In the rows, 128 means zero.
Turns, then the turns between two rows, first turn first; the first pair answered
E:
[113 110 115 140 133 137  86 125 135 147 147 107] => [101 116 140 119 108 101 108  96 131 138 137 118]
[116 144 142 112  99 120 114 112 135 138 111  87] => [130 160 148 120  98 125 153 118 131 137 130 105]
[121 145  93 157 129 147 142 119 141 158 162 139] => [100 122  84 145 126 136  96 112 145 153 139 121]
M:
[151 136 125 122 146 131 136 155 146 128 115 127] => [149 140 123 117 145 133 147 154 147 134 121 129]
[155 150 128 152 117 152 141 107 137 137 134 114] => [151 148 138 144 108 136 137 101 139 131 122 107]
[160 120 135  99 157 125 114 159 111 169 162 142] => [156 130 146 101 138 118 133 147 114 172 167 147]
Q:
[122 131 131 111 139 127 109 128 114 154 114 130] => [129 136 127 133 145 141 114 134 113 152 119 134]
[ 97  98 111 126 129 117 115 156 104 162 115 119] => [110 119 103 160 138 145 139 146 102 171 131 134]
[129 135 112 111 101 115 110 105 131 135 170 127] => [142 124 103 109 115 120  96 133 126 135 171 120]
[121 104 105 173 153 140 110 113 133 140 143 166] => [ 92 102 125 140 134 108 104  86 135 137 128 164]
Pairs:
(two turns a pair)
[135 116 151  73 101  95 128 118 103 113 103  58] => [159 132 159  78 103  94 161 141 101 108 112  72]
E then M
[144 113 119 153 151 139 110 166 127 123 133 127] => [139 124 116 175 149 154 124 133 125 117 122 134]
E then Q
[153 107  90 155 183 133 114 139 139 172 166 137] => [116  81 117  94 159  76  85 119 142 163 133 118]
Q then Q
[140 127 140 145 151 155 170 126 112 114 127 181] => [123 112 165  85 130 102 139 141 117  96 101 145]
M then Q
[129 118 134 162 153 163  99  78 127 161 113 167] => [138  98 123 143 166 159  59 125 129 148 106 145]
Q then Q
[144 107 100 148 156 152 117 150 129 165 166 138] => [125 106  95 163 152 163  99 118 130 159 145 132]
E then Q
[129 136 128 103  92 115  91 154 159 153 166  71] => [159 154 121 127 106 138 122 175 161 152 175  84]
E then Q
[104 127 155 115  72 120  85 142 163 114 106  68] => [105 134 140 149  87 147  81 138 157 103  94  68]
Q then E
[119 140 129 129 120 140 109 136 140 120 113  77] => [137 161 143 131 104 136 166 133 140 127 132 101]
E then E
[134 137 122 152 149 120 151 112 120 112 108 188] => [143 118 111 136 160 117 111 163 120 101 107 161]
Q then Q
[ 82  87 111 156 145 140  92  61 127 123 108 158] => [125 123 121 172 143 158 166  77 125 137 147 199]
E then E
[185 139 123 107 139 141 174 187 135 144 149 120] => [173 125 101 113 148 157 116 193 139 152 137  83]
M then E
[118  92 129 121 165 119 108 147 121 113 116 162] => [121 105 138 119 155 110 146 137 123 108 121 179]
E then E
[115 116 118 148 136 118 102  78 109 112  96 150] => [123 107 132 108 140  88  95 122 112  96  88 139]
E then Q
[127 154 145 142 122 141 156 104 122 117 138 125] => [112 136 121 151 137 151 111 113 121 120 129 104]
E then E
[125 134 129 181 151 145 105 100 120 138 154 171] => [116 137 163 140 128 104 134  90 129 133 156 181]
Q then E
[136 141 137 138 116 153 179 114 151 119 131 148] => [116  99 138  92 126 112 115 147 151  99 105 123]
Q then M
[160 107 110 144 129 128 141 181 141  77  70 125] => [160 115  94 189 141 168 153 148 137  99  91 141]
Q then E
[188 103 126 140 152 139 119 199 128  64  76  98] => [128 108 181  94  88  79 149  80 128  76  62 121]
Q then Q
[155 139 105 150 145 159 134 177 134 100 110 113] => [142 154 107 178 131 176 148 123 134 104  98 122]
E then Q
[160 117 118 131 153 120 149 191 116 119 129 154] => [147  98 106 137 154 137 102 192 122 132 120 130]
M then E
[103 113 133 131 122 112 109 109 133 114  94 111] => [121 132 124 167 127 148 139  98 134 124 111 126]
Q then Q
[128 137 117 118 107 150  92 143 134 127  91  58] => [153 172 150 124  98 139 183 139 130 132 120 100]
E then E
[109 121 155  75  71  67 133 169 152  79 106  89] => [153 155 147 115  86  99 207 202 147  94 154 124]
E then Q
[162  88 125 143 159 117 149 158 129  70 102 183] => [142  76 125 132 155 108 121 147 129  66  84 167]
E then E
[122 154  84 184 132 196  95 105 128 180 168  98] => [ 86 167 149 120  74 120 140  28 135 151 124 107]
E then E
[138 151 136  95 116 134  92 103 140 132 102  97] => [163 158 141  82 122 129 105 144 140 130 113 100]
E then Q
[134 127  98 175 150 137  87 151 103  95  92  86] => [139 165 149 146 111 101 182 111 104  89  96 130]
E then E
[129 115 140 114 151  83 158 130 127  48  89 182] => [144 105 101 148 189 132 114 175 119  67 103 169]
E then E
[135 127 111 115 148 127  93 182 120 116 137 109] => [128 148 154  89 111  88 151 148 122 100 126 133]
E then E
[101  72 110  97 164 125  46 168 116 148 159 120] => [ 74  89 109 144 157 157  46  88 114 154 146 131]
Q then E
[109 154 148 157 106 142 152  50 119 123 115  89] => [131 167 153 154 106 142 188  70 120 113 123 107]
M then E
[130 145 166 103 112 116 135 113 141 135 128 144] => [152 135 137 128 141 144 101 170 142 124 120 134]
M then Q
[141 126  89 161 143 177  81 170 129  71  68  64] => [103 116 108 135 120 148  64 110 131  70  45  64]
M then E
[ 94  89 133  88 150  88 116 123 114 131 127 133] => [108 121 125 146 154 131 169  94 116 147 149 166]
Q then Q
[128 145 125 159 137 120 166  84 114 108 128 164] => [148 147 111 172 152 134 171 111 113 112 136 161]
M then E
[113 133 154 111 132 108 115 160 128  85  97 101] => [106 162 165 145 115 119 165 101 126 100 112 133]
Q then Q
[133 123 118 115 124 141 109 151 129 164 165  95] => [135 129 112 136 134 154 118 148 126 163 166  99]
E then Q
[137 127 138  45  91  71 110 199 155 143 141  88] => [180 171 119 121 107 137 182 214 154 152 181 132]
E then Q
[118  99 141 167 137 130 149  94 112 107 100 141] => [110  89 148 138 127 104 133 104 115 110  93 124]
E then Q
[114 111 119 134 140 132 106 113 125 119 124 141] => [129 127 127 132 140 128 144 113 127 123 131 162]
E then E
[ 89  76 125 124 142 117 113 131 169 134 151 142] => [108  79 126 128 150 127 121 163 166 128 153 142]
E then Q
[143 137 154 143 136 108 162 151 119  68  76 161] => [147 118 122 161 160 134 110 177 118  77  85 140]
E then E
[130 137 100 129 146 132 113 166 139 189 182 149] => [118 141  91 156 150 150 100 135 136 192 163 143]
E then Q
[136 130 119 128 119 148  97 142 133 137 138 104] => [118 134 130 114 101 130 109 104 135 142 132 104]
Q then Q
[124 135 147 124 139 161 117 102  94  77 103 136] => [124 131 157 100 131 140 119 109  96  77  95 136]
E then Q
[111 136 132 152 116 140 145  82 151 168 154  98] => [107 104 122 117 134 121  89 128 148 157 140  73]
Q then M
[122 118 139 126 136 125 147 100 124 121 136 161] => [113 108 139 112 137 114 125 110 126 123 134 153]
E then Q
[150 172 116 153 103 191  93 128 131 167 149  98] => [131 185 144 133  79 162 126  83 131 175 153 114]
Q then E
[115 157 150 117  94 126 128 118 138 107  84 109] => [137 152 120 160 128 171 121 149 131 107  95 115]
M then Q
[141 157 146 128 105 130 160 119 129 118 114 124] => [160 153 126 130 120 138 146 156 129 114 123 113]
Q then Q
[100  87 137 110 147 121  71 119 119 119 120 102] => [ 91  95 156  98 129  98 103  90 120 121 127 128]
M then E
[140 133 116 126 123 152 115 146 137 128 138  94] => [130 142 143 105 101 123 141 122 136 121 129 110]
E then E
[ 99 143 149 128 110 149 161  92 135 168 156 112] => [129 128 117 143 142 173 129 171 129 159 164  84]
Q then Q
[ 93  75 120 122 164 141  54 108 130 170 179 144] => [125  74 117 111 179 142  51 174 133 149 170 134]
E then Q
[150 101 129 107 133 103 156 153 109 117 117 108] => [151 101 106 134 148 141 136 150 106 124 123  97]
Q then E
[165 162 131 118 102 127 177 166 136 111  99  93] => [164 166 129 136 104 136 187 149 139 113 102 100]
M then Q
[130 170 128 128 108 121 136 114 130 118 139 138] => [138 164 129 110 112 112 132 143 128 109 139 131]
Q then E
[ 92  83 127 126 170  91  83 126 110 114 122 146] => [101  94 148 115 156  67 119 119 115 106 120 164]
E then M
[130 118 123 114 156 140 116 161 117 148 161 136] => [106 117 142  91 137 111 123 124 118 153 148 143]
Q then Q
[110 157 136 161 126 129 160 105 119 121 134 131] => [ 83 138 141 129 121 107 128  91 121 131 124 114]
E then Q
[149 152 124 126 160 131 129 169 135  68 128 145] => [127 144 139 113 144 107 114 146 137  58 106 134]
E then E
[114  88 130  92 125 114  72 132 126 146 133 114] => [107  89 124 118 128 135  65 108 123 137 117 114]
Q then E
[140 128 135 119 135 101 165 142 126 172 206 179] => [112 117 121 143 139 125 135  93 125 189 205 171]
E then Q
[153 145 112 141 127 147 134 169 152 147 138 132] => [131 148 111 166 119 162 132 120 154 149 130 133]
E then Q
[107 148 122 170 134 129 159 150  87  89  97 155] => [ 95 136 114 171 138 126 121 148  87  89  78 137]
E then E
[126 102 128 140 142 114 132  71 113 116 105 138] => [149 111 110 169 159 142 143 104 111 129 134 148]
E then E
[105 116 138 159 142 141 115 134 136  57  45 105] => [144 148 144 180 144 161 188 151 130  66  81 146]
E then E
[163 132 147  84 110 117 142 131 106  86  86  98] => [180 149 150 100 110 127 186 131 107  97 111 121]
E then Q
[ 96  94 128 110 193 121 101  76 120 169 190 185] => [ 88  89 154  72 177  85  99  84 122 155 170 182]
Q then E
[158 130 123 140 156 158 118 173 133 165 173 116] => [118 112 158  73 124  93  95 137 135 157 149 103]
Q then Q
[114 141 121 135 121 126 122  94 146 119 118 126] => [128 146 109 151 129 148 127 114 145 128 133 133]
E then E
[164 168 157 137 128 153 162 148 144 107  91 149] => [167 156 138 144 141 168 132 165 142 107  90 134]
M then E
[132  83 115 155 170 149 130 116 123 122 135 161] => [122  67 132 119 161 116 102 128 128 115 118 148]
Q then Q
[149 143 121 199 147 172 158 133  95  90 108 166] => [ 95 125 136 182 123 150 120  60  94  93  82 153]
E then Q
[130 159 128 143 117 145 122  86 144 153 151 135] => [142 142 110 143 139 151  85 147 144 143 148 108]
Q then Q
[103 127 151 100 118 113 103 112 151 125 118 101] => [115 119 141 110 128 123  95 126 151 108 104  92]
Q then E
[132 147 154 145 123 128 189 119 127 116 138 154] => [147 135 150 117 132 113 174 175 131 117 145 148]
Q then E
[127 110 120 158 160 151 113 129 123 180 152 140] => [115 100 122 155 164 149  86 122 125 170 133 124]
E then Q
[104 119 127 104 132  91 130 103 133 149 142 134] => [130 130 104 151 145 132 147 121 132 153 160 148]
Q then Q
[150 151 163 122  98 127 182 136 127 168 166 116] => [143 118 162  80 102  98 128 167 129 152 142  89]
Q then M
[113 149 103 100 107 122 117  69 128 161 145 106] => [136 154  86 128 127 148 133 100 124 174 168 111]
E then E
[134 148 128 133 126 143 150 106 135 158 153 138] => [139 149 121 144 128 152 146 126 136 156 151 124]
M then E
[ 98 175 148 141 105 165 141  40 129 139  97  95] => [142 165 104 173 152 213 107 142 128 126 105  70]
Q then Q
[ 96 106 123 139 142 114 114  63 104 160 153 154] => [ 95 106 147  90 123  71 124  89 110 137 137 151]
Q then E
[ 94  84 108 155 180 145  57 109  89 117 121 126] => [123  86 112 139 184 129  65 163  96  84 103 123]
E then Q
[125 124 126 109 102 130  87 127 124 151 120 105] => [152 146 138 119  99 132 150 139 124 153 150 138]
E then E
[131 111 113 132 129 125  92 162 126 146 145  81] => [112 119 106 161 123 144 105 105 124 153 144  95]
Q then E
[ 90 116 110 108 148 118  78  90 136 143 123 112] => [132 158 121 132 141 135 175 102 131 159 168 156]
E then E
[131  98 107 144 156 147  85 142 121 166 167 125] => [110 119 167 103 101  88 143  79 127 147 143 152]
E then E
[137 119 171 119 105 103  78 179 129 127 108 128] => [135 118 145 165 123 146  63 163 123 128 103 123]
Q then E
[130 113 114 127 151 147  82 141 140 125 107  99] => [147 125 119 139 154 152 108 160 140 109 103 104]
E then Q
[131 120 115 114 151 133 118 147 116 208 216 153] => [115 110 128  80 143 107  95 146 115 201 200 137]
Q then Q
[159 150 124 168 168 136 174 165 100  92 112 170] => [151 138 101 184 183 165 141 159  97 114 124 158]
E then M
[135 167  94 141 138 167 113 126 133 181 164  84] => [122 161  92 136 134 167  86 118 131 170 144  69]
E then Q
[124 144 130 108 109 108 173 142 141 149 153 125] => [133 127 112 103 125 115 141 176 133 150 150 108]
Q then E
[140 113 103 141 169 152 143 148 110 157 149 158] => [119  91 123  84 151 104 106 152 111 146 127 137]
Q then Q
[ 99 117 119 165 149 133 126  76 111 112 124 171] => [119 100 102 166 173 147  89 139 111 101 120 147]
Q then Q
